Some points, one per row:
[-39 -24   7  -9  18  52 -38   2  -3 -33  30   2 -30 -17  28  29  15  10  -6
  13  20 -60 -19 -35  29  45  16 -37 -32  -5  12  -5  28  41  -4 -46  28  53
   4  55  46 -19   6 -27  10 -13  40 -19   6 -15 -12  15   9   2  17   3 -23
  26  62   9  26  -6 -31 -19 -25 -38  25   2]
[  49  -23  -52    1  -26  -64   50   13  -34   -1  -29   53   53  -42  -40
   -4    6  -13    9    6   55   33   -6   36  -11  -44   71  -37   30  -50
   -5   56  -38   43    8   22   -1  -28   67   23   21   41   11  -32   38
  -39 -105  -17  -20   22  -13    6   -8   19   53  -13    1   19   31   -4
  -51   52   63   33   57  -15  -64  -74]
[ -8 -20   2 -36 -67 -21  15  49  26  -8  11   3  31 -25  86  75   9 -14  20
  40 -11 -11  49 -17  30  -5 -20 -19  -4   8   7  -4  -5  -3  20  10  29  78
  44  10   5 -44  -2 -45 -38   6  25  16  16 -23 -29  41 -11  15  -7 -23 -16
  22  20 -53  40  23 -18  11   1  -5  41  -4]
[ 17 -34 -40  -7 -15 -35  68  37  29   6  13 -17  23   5  16  33   6 -27  16
  35  -5  37  22  46  16  17   9  19 -14  38  14  -4  11  23  22  43  31  18
  43 -36 -27 -29 -13 -25  -9   3 -12  15 -11 -40  -1  -3 -13  36 -11 -40 -50
  34 -17 -48   6  21  39  -3  -1   9  10  33]
[ -22  -12   48  -32    1  -31   38   10   86  -68  -13   21  -50    3   67
   29  -44  -82  -41   95  -41   69   46   73   51   40   49   11   -3   32
  -10  -52    2    5   39   27  -27  -21  -19   -4 -107  -25  -22   80    1
   22  -24   10    3  -67  -35   30 -114  -75    1   24   73  -57   56  -45
   46   36  -94  -62   82   30   62  -19]
[ -5   1  -6 -27 -31   3 -37  -8  -7 -17  22   6 -14 -36 -26  -3  -8  -5  -4
   8 -12 -27  21  -9  16  -7 -15 -30 -21 -20   6  18 -29   1 -23 -17  23   3
  -7   4  -5  -5  17 -22   9 -18 -13   5  -1 -12 -16   8 -17 -16  14  15  -1
  -4   8 -16 -17  23  -7 -12   5 -21 -11 -13]
[  6 -38  26 -37 -27  40 -16  33   3 -23  58  20 -10 -89  53   4 -45 -10  56
  32 -11 -72  33 -20  52   5 -26 -50 -57 -42  22 -31   5  15 -10   0  67 100
   1  48   3 -65   6 -68 -16 -22  63  16  12 -51   6  48  -3   3 -21  48 -76
  32   4 -80  29  55 -25   8  -6 -26  -8 -11]
[-15  -3  -7  17 -17   4  -6  -6  -4   2 -34   4  -6  -4  13  41  62 -13  -7
 -13   2  -8   7  -4  -8  -6  13 -18  -1  10 -22  -6   1  12  23  17  14  -2
   3 -14 -10 -19  -1  12   9 -12  -1 -17  -1   4 -33 -42  -4  33  -1 -12  28
  -1  16  28 -21 -17   2  -5   0 -30  31  23]
[-15 -28  40   3  18  54  -8 -16  -5 -43  44  13 -45  -8  41  21  19   3  39
  18   6 -28 -15 -14  46  -1  44 -41 -53 -27 -18  -8  39  27   9 -36  22  20
  -9  51  15 -38  21   0  42 -28  28 -11  49  -4   6  -8 -17  -9   5  11 -41
   9  54   7  48 -14 -27 -18  14 -52  19   4]
[-20 -19  17 -18 -14   7  -1 -21  24 -33  19  12 -15  10   2   1   7  -7   4
  10  -1  17  24   5  10   5   4 -23  -1 -12   6   3 -19  -6 -14 -18  13 -27
 -18   1 -23  -4  -7  25  21 -30  -1  14   3 -11 -23  16 -10 -13  10   7  13
 -28  11  10  11   1  -4 -14   2 -18  25 -15]
[ 26  45   1  32  40   1 -11  32 -45  30 -36  -8  63  18  -7 -27 -36  42   3
 -62   8  10 -37 -40 -29 -36   4  52  33 -10   0 -31  26 -45  43   1 -56   3
 -27  -7  12   1 -28  12 -54  51  20 -12 -23  34  56   1  59 -21 -31  10  36
  -9 -26  20   8 -38  -9  51  -1  46 -25 -19]
[  6 -39 -62  21   9 -53  68  23 -19  -2 -29   4  15  25 -33  11  14 -12  42
   1  50  19  23  64  -5  -9  34   9  17  13  30  14 -19  48  33  48  19 -13
  51 -34  -8  15 -25 -42   4  -1 -44 -21   0  11 -12 -56  10  53   7 -36 -26
  50   9   7 -45  -4  70  21  -9  15  15  -3]
[-15   5   5 -39  26   1  -8 -20  70 -24  13  17   4  22  18 -25 -53 -42 -21
 -16 -28  38  25  -4  -3  54 -25  11  11  32  79 -39 -29 -33  10  19  -3   0
 -52  13 -59  -8 -60  72 -50  -9  42  52 -72 -53  -5  37   5 -68 -30  26  85
 -52  -1 -17   9  12 -51  -8 -26  49  50 -44]
[ 27  67  21  35  42  27  11  30 -30  54 -51 -37  33  15  17 -28 -34  51 -38
 -38 -30  -1 -56 -14 -45 -30 -23  72   5  25 -29 -31  60 -54   2  -2 -63  24
  -2 -52  19   2  -1  -4 -29  49  28 -44  -8  25  63 -20  32   1 -44   8  -6
 -14 -59   0  10 -18  22  46  26  32 -12  31]
[  5 -13   0  27   3 -47  34  33   4  10  -1  38  18  24 -10  -2   7 -17   7
  13  35  19  -9  20  16  -3  23 -11   8  -3  22  -3  -6  28  28  27  -4 -18
  18  20   2  10 -33  -7 -21  18 -19   1  25  14   7  -4   0  13   0   1  -6
  28  11   1  -7 -21   6  11 -17  36 -25  -5]
[-28  20  -9   7 -14  11 -27   8 -11  21 -26 -39  -4  10 -10  21  10  19  -5
 -14 -18 -24  -1   4 -21  10 -30  21  -6  21  -6   2  -7   9 -12   3 -11   8
  -1 -29  -1  -1   6  -1   0  16   3   1 -21  28 -17 -24   6  10 -22  -6  20
 -10  -6  24 -34  -9  14   0  -7 -33   1  20]
[-50  22 -12 -17 -33   0 -56  -6   3  31 -14 -63 -23  31 -24  35  -9  16 -16
  -1 -34 -34   6  14 -24  42 -72  37 -18  24  12  31 -33  21 -65 -13 -11 -10
  -5 -27   2  17  35 -14  12  21 -10  27 -20  47 -19  -8  -9  -7 -35  -2  22
 -20 -22  21 -59   9  12 -23 -17 -50 -26  22]
[-36 -26  -9  -9   3  40 -20   1  14 -14  19 -28 -17  -1  43  45  24  15  10
  30   2 -28 -14 -18   8  52   2 -14 -11  17 -29   1  27  34 -14 -20  25  49
  21  34  39 -17   3   2  13 -12  44  -2 -13  -3 -27  40  14  34   6 -17 -42
  22  25   6  20  10 -11 -21 -28 -44  13  40]
[-28 -33  88 -11  -7  53   3 -57  -1 -43  39  12 -37  55  43  43  19  14  37
   4  17  14  25  -4  50 -10  50 -32 -45 -57 -32   2   9  -7  -2 -45  14 -52
 -47  15 -24 -48  37  38  66 -42  -2  24  89  28 -22   0 -23 -12   8  30  -1
 -55  33  58  70 -64   0 -21  44 -52  28 -20]
[  84   18  -44  -29  -20    0  -39  -94  -33   17    2  -31  -67  -42  -28
  -75   -7    8   78   -6   21  -36   14  -26  -45  -49  -15    6   54   -9
  -79   56  -46  -18  -44 -106  -55  -11    9  -42   88   71   80  -13   43
   29  -30  -80   84    3   14  -22  -20  -48   86  -23   -1    4   -4  -46
  -45   50   -2  -18   83  -15  -13  -45]
[-18  12  -4  -8   8  15 -21 -14  27   2  -2  -3   0  25  -8 -15  -2  -5 -10
 -39 -18   7   6  -8 -27  21 -41   4   3  37  48 -13 -19 -22 -11  10  -1  -9
 -33 -15 -17   3 -29  31 -18 -10  26  19 -44  -7  -8 -15  23 -18 -31   3  43
 -32 -16  16 -17  -2   1   9 -28  -1  31 -10]
[-12   1  -7   5  -2  28   4 -27  24  -2   3  34 -13  37 -29 -15  33 -22 -38
 -43   9 -14  -4 -23 -20  27 -11 -25  16  49  37   9  -3 -20  13  12  16 -17
 -15   9  -2   2   3  11  16 -19   5  -3  14 -11 -30 -18  10  20   9 -19  -1
 -30 -13  33  -2 -39  -1   6 -18   7  15  13]
[ 28  32  18  30 -23  14  28  16   4  -3   6  61 -50  17 -47   8  51 -51 -43
 -21 -24  14 -42  -5  18 -37  37 -29 -36  40  15  15  39  -6  44   2   4 -41
 -10  -2 -37 -16  47   2  34   3 -46 -30  83  -6  -2 -67 -48   0  -4 -41 -31
 -29  -2  32  -2 -49 -10  17  54 -10 -17  68]
[-60  12  19 -12  15  48 -49 -35 -18 -11  16 -18 -27   6 -11  19 -15  24 -22
 -12  -5 -51  -3 -11  28  31 -23 -16 -49 -27  24  13   7  19 -37 -40  -8   3
 -21  31  10  -7  52 -26  29 -21  15   8   2  23  14 -20  -8 -35  -8  18  20
 -15  41  18  -5 -18 -23 -36 -12 -46  -7 -14]
[  51   87   42   56   86   46    5   48  -90   75  -85  -71   59   -5   40
  -54  -96  127  -13  -34    3    8  -56  -16  -62  -77    1  122   23  -13
  -82  -78   73  -78   45  -10 -107   36   -4 -106   47    6  -43   -9  -79
   97   44 -103    8   56  109  -18   75   -9  -52   55   10   16  -59    2
   26  -28   49   94   50   68    4   -1]
[ 22  33  -1  24  25 -16   3  38 -26  16 -17  13  51  17 -10 -16 -26  17 -18
 -35   4  17 -27 -28 -10 -14  12  35  20  -1  10 -25  17 -24  38  11 -42  -1
 -19   8   0  -3 -31  12 -50  41  12  -4 -21  16  43  13  31 -15 -21   5  22
  -1 -15   3  11 -32 -13  32 -10  43 -27 -13]
[ 22  61  16  41  48  22  -9  31 -49  49 -59 -36  45   2   8 -33 -44  65  -4
 -50  -5  -1 -38 -16 -43 -47  -3  66  25   1 -28 -45  44 -53  38   5 -62  18
 -15 -48  19   8 -27   7 -50  58  27 -34 -16  39  59 -24  60  -7 -41  20  27
 -15 -34  13   2 -29  16  59  16  37  -5  -3]
[-10 -36 -50  23   8 -42  59  21  -2  -7 -20  -4 -10  29 -38  10  19 -13  34
  11  40   2  27  65   1  -1  12   6  10  22  30   7 -15  40  29  42  29 -12
  44 -33 -15  18 -25 -37   3   5 -33 -25  21   5 -18 -68   9  61  11 -33 -30
  55   2  13 -43 -15  49  -1 -31  28  38  18]
[-14  12   1 -29 -46 -13 -23  14  40  20  35 -31  -7 -10  -6   2 -15 -11   3
  18 -56 -12  28   7  -7  31 -75  18 -27  32  19  14 -30 -11 -46  27  30   8
 -16 -19 -30 -16  -7  14 -15   1   9  62 -47 -16 -38  34 -19   2 -32   6  -4
 -14 -46 -29  -9  29   6 -20 -28 -10 -17  37]
[ 20 -30 -63 -11  11 -23  30  -9 -12 -30  -3  -6 -14  20 -29  -1  28 -21  27
 -20  15   2  21  17 -16  11  10   9  24  35  25  20 -13  16  18   0  21  -3
  17 -30  -2   8  24 -36  21   7 -19 -19   7 -29 -13 -44  -4  23  26 -62 -35
  32  -5  -4 -10  -2  28   1  -4   4  30   8]
[ -6 -23 -36   7  -1 -21  30  19   1   4 -15 -27  14  19   5  26  20   4  31
  12  12  12  13  24 -10  15   2  24  13  24  -6   5  -4  20  13  31  19  12
  31 -31  -4  -5 -13 -11  -3  12  -4  -8 -12  11 -19  -9  11  49   1 -34 -28
  31 -13   4 -15  -4  40   8 -18  -3  18  33]
[-21 -24   1 -17   0 -11   6   0  66 -62 -17  14 -19  16  22  45  -5 -37  -3
  23  -4  35  26  -3  15  45  19  -7  32  28  12 -18 -35  -4  16  -1  20  10
  -6  25 -30   1 -23  39 -14 -16  17   2 -29 -23 -30  34 -30 -17  14 -15  56
 -19  42  -2  14  17 -45 -15  -5 -10  70 -22]
Then 16 other points, each followed by its number:
[-16 -29   3  34  13 -39  46  10   0  11   2  24  -7  -5 -12 -12  11 -17  46
  23  37 -11  11  68  19 -20  12 -29 -14 -15  18   4  -3  47  15  50  20  -5
  46  25   2  15 -24 -30  17 -20 -21   3   9  18  -4 -45  -4  42  -1  10 -33
  49  19  -8 -31   6  26  -8 -27  11 -10  10] 0
[-22 -51  55  -5 -19  33  19 -49  41 -42  36  24 -20  82  26  23  46  -1  19
 -17  12  66  30 -10   9   2  23 -33   5  -7  -7  -3 -21 -25  -6 -18  23 -80
 -53 -21 -48 -30 -18  75  47 -50  14  27  54  15 -32  19   6  15   2   0  -1
 -73 -11  69  57 -56  28   8   7 -34  50  -2] 1
[ -8  26 -10 -75 -89   3 -90  16 -17  20  40 -17 -14 -76 -47  -3 -27  -3 -23
  20 -58 -62  53 -11  24 -22 -74 -18 -77 -28  30  -1 -68 -11 -62  -1  42  30
 -37 -35 -25 -36   7 -69 -32   5 -23  48 -11 -29 -33   1 -18 -40 -35  77   7
 -10 -30 -30 -62  42   7  -3  15 -25 -25  -1] 2
[-46 -11  44 -33  21  69 -48 -42 -20 -38  54  -8 -22 -28  30  15 -10  30   1
  14  -4 -59   7 -29  66  21   7 -42 -76 -64   4  -5  24  13 -37 -55  22  39
 -32  61  30 -43  38 -27  29 -46  41  17  10 -16  20   3 -10 -48   2  49   1
  -6  65  -5  42  -7 -42 -47   5 -51  18 -43] 3
[-14  -8 -21   2 -18  -1 -19  -2   5 -16  -3  -4 -23   5 -33  16  21 -11   2
 -10  -7 -20   9 -21  -9  13 -14 -12  19  27  -1  11 -30   9  -2 -22  18   7
  -3   5  14  11   6  -8   4  -2   0 -10   3  12 -24   3  -8  19  12 -21  12
   1  12  20 -25  -1  -6  -5  -9 -33  16  11] 4
[-24 -61 -25 -36 -39  64 -31  44  38 -37  27  -4 -52 -16  64  84  20   3   1
  65  38 -42  -1 -52   7  72  18 -36  14  57  -6 -17   4  59  13 -63  55  84
  38   0  59 -28 -15 -36 -25  20  39 -47  55 -27 -77  98  28  50  36 -36 -58
  33  60  28  40  14  -5  21 -10 -29  71  49] 5
[  13   36  -16   30   13   32    0  -23  -44   59 -103  -55  -23  -63   24
   33   24   33   45  -22   10  -33   19   32  -46  -64   12   31    3   24
  -72  -41   25  -12   55   22  -25   35   34  -88    9   -6   16    1   12
   20    0  -68   19   16  -11 -117   23   36  -21   -5   50    4   11    8
  -57   12   37   16   66  -43   71   -1] 6
[-20   1 -11  17 -12 -12  -7 -27  -3   5  -4  14 -37 -19 -44  -8   5  -4 -24
   9  16 -16   1  13  -1  -9   3 -24  24 -10  -6  27  -2   6 -18  -9   2 -34
  21  15   9  52  19 -11  27 -20 -27 -19  35  12  -5 -21 -11  22  38  -9   1
  20  10  24 -22  -2 -15 -41 -34  23   4   7] 7
[-16  -5 -16  19  -7 -13  18 -12  12   3  -1  10 -28  13 -47  -4  14 -17 -20
   0  13 -12   9  24   1   5  -6 -12  13  17   9  21  -9   7  -6  16  13 -31
  22   4  -9  32  12  -9  18 -14 -28 -17  31  11 -17 -32  -5  36  20 -19 -10
  10 -10  21 -29 -19  -4 -24 -29  21  11  16] 8
[ 66 -13 -39 -72 -34 -28 -13 -29   4 -31  42  10   1 -46 -21 -58 -41 -23  32
   2 -12  13  39 -15 -14  -2 -13  -6  11 -17  14  39 -61 -18 -29 -18  16  -1
 -17 -16  -5   1  27 -11  11  -5 -38  33 -28 -51 -25  55 -32 -46  48  -8 -13
 -12 -19 -70  11  66  16   6  53   2 -44 -52] 9
[ 66 -10 -53 -44 -30 -26 -23 -60 -19 -39  31   3 -36 -22 -52 -74   3 -13  45
  -1  17  -9  17 -22 -30  -9  -8 -13  55 -13 -27  79 -58  -6 -42 -68  -7 -27
   5 -10  44  52  75 -16  50   8 -47 -21  35 -14 -12  27 -35 -33  91 -51 -35
   3  -9 -45  -8  52   6 -14  45 -14 -47 -36] 10
[ 11  10 -12 -53 -71  -6 -62  10 -10  -1  38   1 -15 -69 -46 -20 -25  -9   2
  16 -36 -46  44  -8  18 -21 -50 -27 -39 -24  16  15 -60 -11 -41  -7  39  22
 -20 -19 -18 -21  19 -53 -11  -3 -19  29  -6 -28 -28  22 -23 -25   1  37 -15
  -3 -22 -45 -35  47   9  -2  17 -24 -34  -5] 11
[ 22  37  -2  30  32 -11  -9  40 -37  21 -29   5  64  30 -12 -20 -21  32 -15
 -53   4  14 -39 -46 -18 -20   9  42  30  -6  11 -27  22 -32  42   1 -47  -1
 -25  11  11   1 -34  12 -56  49  21  -6 -22  27  49  12  46 -17 -23   0  34
  -7 -19  20  10 -45 -14  43 -18  47 -28 -17] 12
[  3  51  -3  20  53  48  -1 -10  22  24 -15  28  10  39 -28 -59 -12  -2 -68
 -96 -20  -3 -52 -25 -49  15 -38  17   8  67  81 -23  23 -52  13  15 -14   2
 -29  -5  -4  16 -31  31 -33  -6  42   5 -54 -16  33 -41  53 -19 -46  -2  28
 -45 -42  21  -8 -30   4  41 -42  38  29   2] 13
[-33  12   9  -3  -1  37 -24 -36  11  14 -20  -1 -14  30 -12  18  13  -3 -30
 -37   1 -18   7  -6  -9  29 -20  -4  -8  21  23   3  -9 -15  -4   8   2 -20
 -23  -8 -14  -8  28  12  25 -12   1   8  19  18 -19 -28   5   6 -12   3  23
 -44  -7  32 -18 -37   4  -6   2 -24   5   9] 14
[-63 -32  21 -41  59  99 -54 -49   1 -11  60 -40 -29 -21  72  42 -24  31   2
  52  12 -77 -36 -36  60 100   7 -23 -73 -52  -9  -2  56  60 -61 -53  27  93
   9 116  91 -22  60 -36  28 -40  81  19   6 -20  38  53  18 -21   2  46 -54
  35  63 -24  33  25 -57 -57 -31 -62  -5 -13] 15
Which two of these numbered points are nearest to each point below, looking only along the 7 directions in which the first points spread most? Their numbers follow each, nearest first.
[ -31    2    8  -36  -67  -49  -16   -1   56   71   33 -127   23   45   53
   63   13   25   42   68  -81   18   31   20  -29   77 -120   88  -24   24
  -59   57  -30    6 -127   41   10   -7   -1  -24    6    2   22   51   13
   13    8  125  -81   44  -51   79  -29   37  -49   -3  -11  -11  -97  -26
   -2   48   28  -63  -48  -49  -68   69] > 2 11
[ -8   8 -18   7 -21  -1 -20 -53   0  -3  17   8 -67 -25 -67 -33 -18  -3 -23
  14  15 -29   8   0   6   2 -14 -22  39  -8 -13  48 -11  -8 -50 -57  -9 -39
  20  13  25  79  49 -15  36 -20 -23 -34  76   7   7   4 -22  -3  68 -19 -14
  13  -5   2 -21   7 -36 -60 -40  39  -1  -1] > 7 4
[ -35   27   26  -52    9   60  -80  -35  -51   -5   61    0    0  -98   -7
  -24  -38   22  -23    3  -34 -106   12  -28   73   -1  -33  -51 -112  -99
   32  -10   19    1  -52  -21   33   80  -32   78   23  -47   60  -85    5
  -48   41   33  -26  -45   49  -15  -11  -68  -15   91  -12   11   38  -64
   -6   31  -50  -45   -2  -42  -34  -47] > 15 3
[-17 -77  74 -10 -30  36  32 -61  51 -51  45  16 -22  91  56  43  58  -4  36
  -7  18  95  47  -8  14  -5  37 -34  11 -16 -29  -7 -26 -28 -10 -30  25 -99
 -56 -40 -57 -36 -29  94  50 -57  15  32  75  11 -41  31   8  21   1   5   4
 -77 -14  80  76 -62  40   7  18 -43  70 -11] > 1 14
[ -53   18  -10  -50  -57    4  -94   -3   19    3   43  -42  -52   41  -61
   -8  -21    5  -18   -2  -47  -42   18    7  -32   47 -112   23  -43   45
   82   33  -90   34 -125  -31    7  -41  -61  -41   -4   25  -20  -15    1
   16  -18   56  -39   28  -37  -17  -12  -55  -53   43   37  -37  -29   31
  -70   22   29  -20  -34  -52   -8  -16] > 2 14
[ 53 -16 -41 -47 -39 -33  -2  -3 -16 -15  25   1   8 -46 -25 -28 -10  -8  39
   6  -2   2  34  -2 -14 -19  -9  -7   5 -19  -7  42 -45  -2 -20  -5  23  -1
   8 -25  -1  -3  30 -31  18  -5 -40  19 -17 -26 -28  33 -23  -5  40 -23 -32
   9 -17 -47  -1  51  36  12  38 -15 -49 -22] > 9 11
[ 15 -12 -11 -38   3 -30   6  -1  32 -35   2  28  24   1  19  -2 -35 -40   1
   3  -8  46  18 -13   6  21  16   5  21  -5  33 -14 -29 -12  16  -1 -13  -3
 -29  28 -37  -5 -33  46 -32   3   0  29 -49 -34 -11  50 -16 -53  -1   9  70
 -31  16 -19  10  19 -50   0  19  31  14 -51] > 9 4
[  26  -31   15  -14  -14  -18   46   29   47    9   66  -15   21  -64   59
   -2  -15  -39   21   66  -51   25   21   30   53    4  -16   -8  -47    0
  -19  -32   41  -12   -6   73   44   48   21   25  -34  -51   -3    2   -7
  -19   32   62  -24  -81   26   43  -37    6  -29   16  -83   32  -38 -120
   61   57  -31  -31   -9    4  -33   41] > 5 11
[-10  11   3 -22 -38 -30  13   4  50  44  24 -68  23  20  29  33  20  -3   7
  36 -65  21  15  12 -13  45 -72  41 -19  31 -25  34  -3 -11 -67  34  21   8
   8 -12 -17 -13  17  33   2  -4  19  83 -62  -2 -32  50 -22  27 -28 -26 -19
 -11 -70 -36  12  28  12 -34 -37 -17 -30  61] > 2 4
[ 23  53  11  35  18  16  17  33 -15  26 -25   3   5  11  -9 -15  11  10 -49
 -25 -28   1 -58 -15 -22 -23  -2  24 -17  34 -10 -14  52 -24  11  -1 -30   4
   2 -20  -1  -3  12  -8  -7  24   7 -41  10   3  39 -37   0   6 -27 -19 -19
  -9 -33   0   2 -20   2  24  24   8 -12  39] > 6 12
[ -9 -28   4  -9 -10  21  -7  24   2 -14  25  12 -10 -36  25  19  -3  -3  27
  21  13 -41   8  -6  29   8   0 -36 -25  -8  10  -9   4  30   5   1  41  52
  20  33  16 -24  -9 -36  -5 -12  28  -2   5 -15 -14  21   6  21  -1  10 -44
  34  24 -19  12  21  -6   2 -18 -17   6   8] > 5 0
[-12  -7  -9 -24 -49 -36  -2   5  27  33  18 -77  21   9  23  35  14  16  43
  43 -44  12  34  19 -14  31 -61  42  -9  15 -46  33 -20  -2 -67  35  19   0
  11 -27  -7 -11  12  21   9   2   6  65 -49  16 -40  49 -20  40 -14 -18 -29
   8 -59 -31   4  36  27 -27 -28 -30 -40  50] > 2 11
[ -8  -7   3   3 -15 -12  18  13  23  12  16 -30  16  -5  30  20  28  -6  25
  23 -31   5   5  15   6  12 -21   7 -21  13 -30   8  18   0 -20  38  25  19
  20  12  -8 -20   0  18  12 -16  24  35 -39  -6 -16  17 -13  35 -16 -19 -38
  16 -27 -31  14  20   2 -22 -29 -24 -17  47] > 4 5
[ -4  26   0  13  13   4  -7   7 -13  35 -40 -55  21  21  15   9  -8  37   0
  -8 -18   1 -14   4 -34  -1 -22  57  12  11 -33  -5  16 -18  -9  13 -25  10
  11 -34  12   8   4   4 -10  25  13  -4 -20  33  17  -6  17  15 -25  -7   2
  -1 -38   6 -11  -2  16  10  -4   0  -6  28] > 6 4
[ 34 -20 -52 -15   5 -15   2 -54 -10 -38  15  -3 -43  -4 -43 -45  16 -15  25
  -8  22  -5  19  -6 -17   0   7  -5  50   4 -14  44 -21  -7  -6 -35   6 -22
  13 -13  22  41  55 -17  36   2 -18 -38  46 -24  -6 -13 -17   6  77 -58 -40
  29  -7 -19   0   9  -6 -25   2  19  12  -4] > 7 10
[ 19  62  12  37  48  26 -22  54 -48  36 -25  -3  57  20  -1 -13 -23  82 -57
 -24   8  -2 -59 -73 -25  10   7  56  34   4 -25 -39  32 -41  39 -10 -47  10
 -24 -14  40  -1 -42  16 -80  65  52 -43   0  23  62  35  59  -2  -8  17  14
  13 -35  11  40 -52  -1  59 -28  48 -30 -23] > 12 13
[ 92 -24 -71 -51  -3 -24 -13 -83 -27 -54  27   3 -33 -15 -37 -81   8 -12  62
 -16  30   7  18 -33 -40 -16  21  -2  77 -16 -38  76 -51 -14 -26 -71 -11 -24
   5 -17  59  52  93 -21  52  11 -40 -37  41 -29   0  26 -30 -35 118 -75 -49
  11  -4 -54  13  54   9  -5  58  -5 -32 -44] > 10 9
[-26 -39 -31 -19 -24  46 -22  30  15 -22  10  -9 -42  -8  20  54  16   2 -16
  42  24 -34   0 -35  -7  66  14 -22  20  51  -7  -8   0  51  19 -43  42  60
  28 -11  39 -14 -16 -17 -13  15  23 -38  34 -15 -65  65  29  56  27 -32 -45
  19  38  35   9   1  10  14 -10 -26  41  53] > 5 4
[ -38  -36   19  -77   36  -11   16  -55  127  -91   25   28  -16   34   64
  -24  -68  -70  -16   52  -30  102   67   33   15   99   -6    4   23   27
   72  -50  -53  -31  -12    9   -2  -20  -57   19  -96   -2  -82  127  -35
  -43   53   59  -90  -93  -25   88  -38 -105   -3   34  112  -80   30  -50
   43   56  -74  -51   -8   47  107  -90] > 9 1
[ 92 -16 -61 -27 -12 -29  -2 -92 -22 -47  24  37 -32 -27 -51 -95  12 -24  47
  -5  39  14   4 -28 -30 -22  33 -32  91 -35 -48  91 -51 -16 -28 -87 -23 -40
  23  16  63  75  88   3  65 -16 -55 -51  55 -19   6  38 -31 -32 127 -71 -41
   1   6 -52  -4  56  -3 -15  61   5 -50 -59] > 10 9
[  -8  -54   -4  -59   48   12   17 -106  112  -92   54   41   -9   71   25
  -64  -17  -50   10   -8    2  112   43  -12  -15   92   -9  -21   58   24
   70   -8  -63  -48  -40  -32    0  -49  -56   22  -40   33  -58  127   -2
  -79   67   39  -55  -71    5   80    5  -84   34  -10   70  -79    6  -23
   46   34  -36  -27  -31   27   84  -94] > 9 1
[ 43  65  12  36  60   5  -7  48 -65  45 -34  -8  84  31 -11 -51 -82  70 -11
 -66   8  22 -52 -57 -31 -44   9  79  41 -11   8 -46  41 -64  52  -8 -91   3
 -46  -8  22   9 -46  16 -86  76  30 -14 -18  37  98  27  77 -43 -42  20  36
 -15 -40  15  27 -59 -13  72  -2  81 -42 -39] > 12 13
[ 40  -8 -43 -51 -24 -20 -29 -47   6 -15  37 -41 -27   5 -19 -37  -5  -6  39
  -1 -15   2  19 -12 -35  25 -45  30  27  15  -7  58 -48  -6 -64 -29   3 -16
 -15 -26  27  31  53  -7  29  14 -18  31 -12 -16 -19  30 -27 -20  39 -35 -28
  -2 -40 -33   7  42  18 -18  10 -14 -32  -7] > 11 2
[  29   -1   14  -79  -74    8  -58   29   -8   16   67   24   26 -125  -13
  -33  -64  -33   16    9  -58  -62   59  -35   56  -27  -69  -38  -82  -80
   45  -26  -37  -35  -32   21   67   73  -47   18  -54  -83    9  -75  -45
  -12   27   68  -18  -75    2   58  -13  -36  -46   91  -39   -6  -56  -98
  -22   67  -30   11   11    5  -71   -6] > 2 11
[-29  24 -13 -10  -6  28 -13 -27  47  38  -8  -5  11  70 -21   4  22 -24 -79
 -54 -38 -20 -20 -24 -33  79 -82  15  -1  73  62  25  -6 -26 -51  32   2 -11
 -24  18  -9   7  35   7  15 -16  21  36 -42  -4  -9  -9   6  13 -36 -16   7
 -56 -71  16 -35 -17  -4  -9 -35 -10 -26  32] > 14 13
[-20 -10   8  20 -14  -7  -1 -26   0   6  -4  23 -28 -20 -29   9  11   1 -22
  13  20   1   2  14  12 -14  19 -36  20 -16 -12  21   4  14 -20  -7   4 -41
  16  15   8  46   9  -4  32 -31 -34  -9  36  20 -10 -12 -10  19  32   5   9
  11  17  44  -6  -7  -3 -35 -32  18   7   1] > 7 8
[-28  -2 -11   5 -14  16 -23   8  -2  -7  -9 -12 -16   6  -5  29  20   2  -8
  -3   0 -26  -2 -11  -3  18  -5  -7  -2  21  -1   3  -5  18   0 -11  10  15
   2  -1   7  -6   4  -6   2   2   9 -11  -3  12 -23  -5   5  19  -1 -16   5
  -3  20  27 -14 -11  -2  -3 -11 -32  14  22] > 4 14
[-11  -7  36 -30 -22  22 -19   7   6 -27  41   6 -18 -52  19 -13 -28 -14  24
  25 -34 -34  31   4  43  -8 -22 -28 -61 -28   6 -23   4  -9  -9   5  36  31
 -24  15 -38 -54   2 -15   7 -21  32  26 -14 -40 -11  17 -30 -23 -21  41 -23
 -10   3 -49  20  29 -29 -19   6 -25  -1   2] > 5 11
[ -3  37  -2  16  14  13 -13   8  -1  36 -26 -36  14  23  -2  -8  -5  26 -13
 -36 -23  -6 -21  -4 -41   3 -38  43   5  33   2  -8  12 -27  -9  14 -20   3
  -7 -29   4   8  -9  15 -17  19  14   7 -39  21  11 -17  29   2 -37  -2  15
 -20 -42  13 -16  -8  17  19 -14   5  -2  19] > 13 14
[ 16  38   6  38  16   5  16  34 -16  22 -15  -6  11   5 -10 -14  13  11 -40
 -19 -28   7 -44  -7 -16 -21  -6  23  -3  31 -14 -12  45 -15  16   7 -25   5
   6 -17  -2   0   5  -5 -14  21  10 -28  -9  -3  43 -30   9   8 -25 -23 -23
   3 -25  -3  10 -15   4  20  -1   2 -12  38] > 6 12
[ 33  49   0  32  41 -14 -10  51 -44  27 -14  18  84  41 -17 -30 -35  40 -31
 -57   9  23 -52 -70 -17 -11   8  52  36 -10  21 -28  21 -39  43  -2 -64  -9
 -44  27  17  -3 -52  19 -77  61  33  -3 -19  28  76  36  58 -31 -32  10  35
  -5 -35  14  29 -63 -31  54 -33  66 -53 -34] > 12 13
[ 55  -9 -49 -23 -19 -27  -9 -47 -26 -28   9  20 -16 -32 -47 -50   8 -15  25
  -3  22   2   6 -13 -24 -24  18 -23  53 -25 -26  64 -40  -2 -22 -44 -10 -28
  19   4  39  49  56 -10  41 -12 -50 -28  24  -7  -6  15 -22 -15  85 -44 -18
   7   6 -27 -15  41   7  -6  39  -2 -38 -37] > 10 7
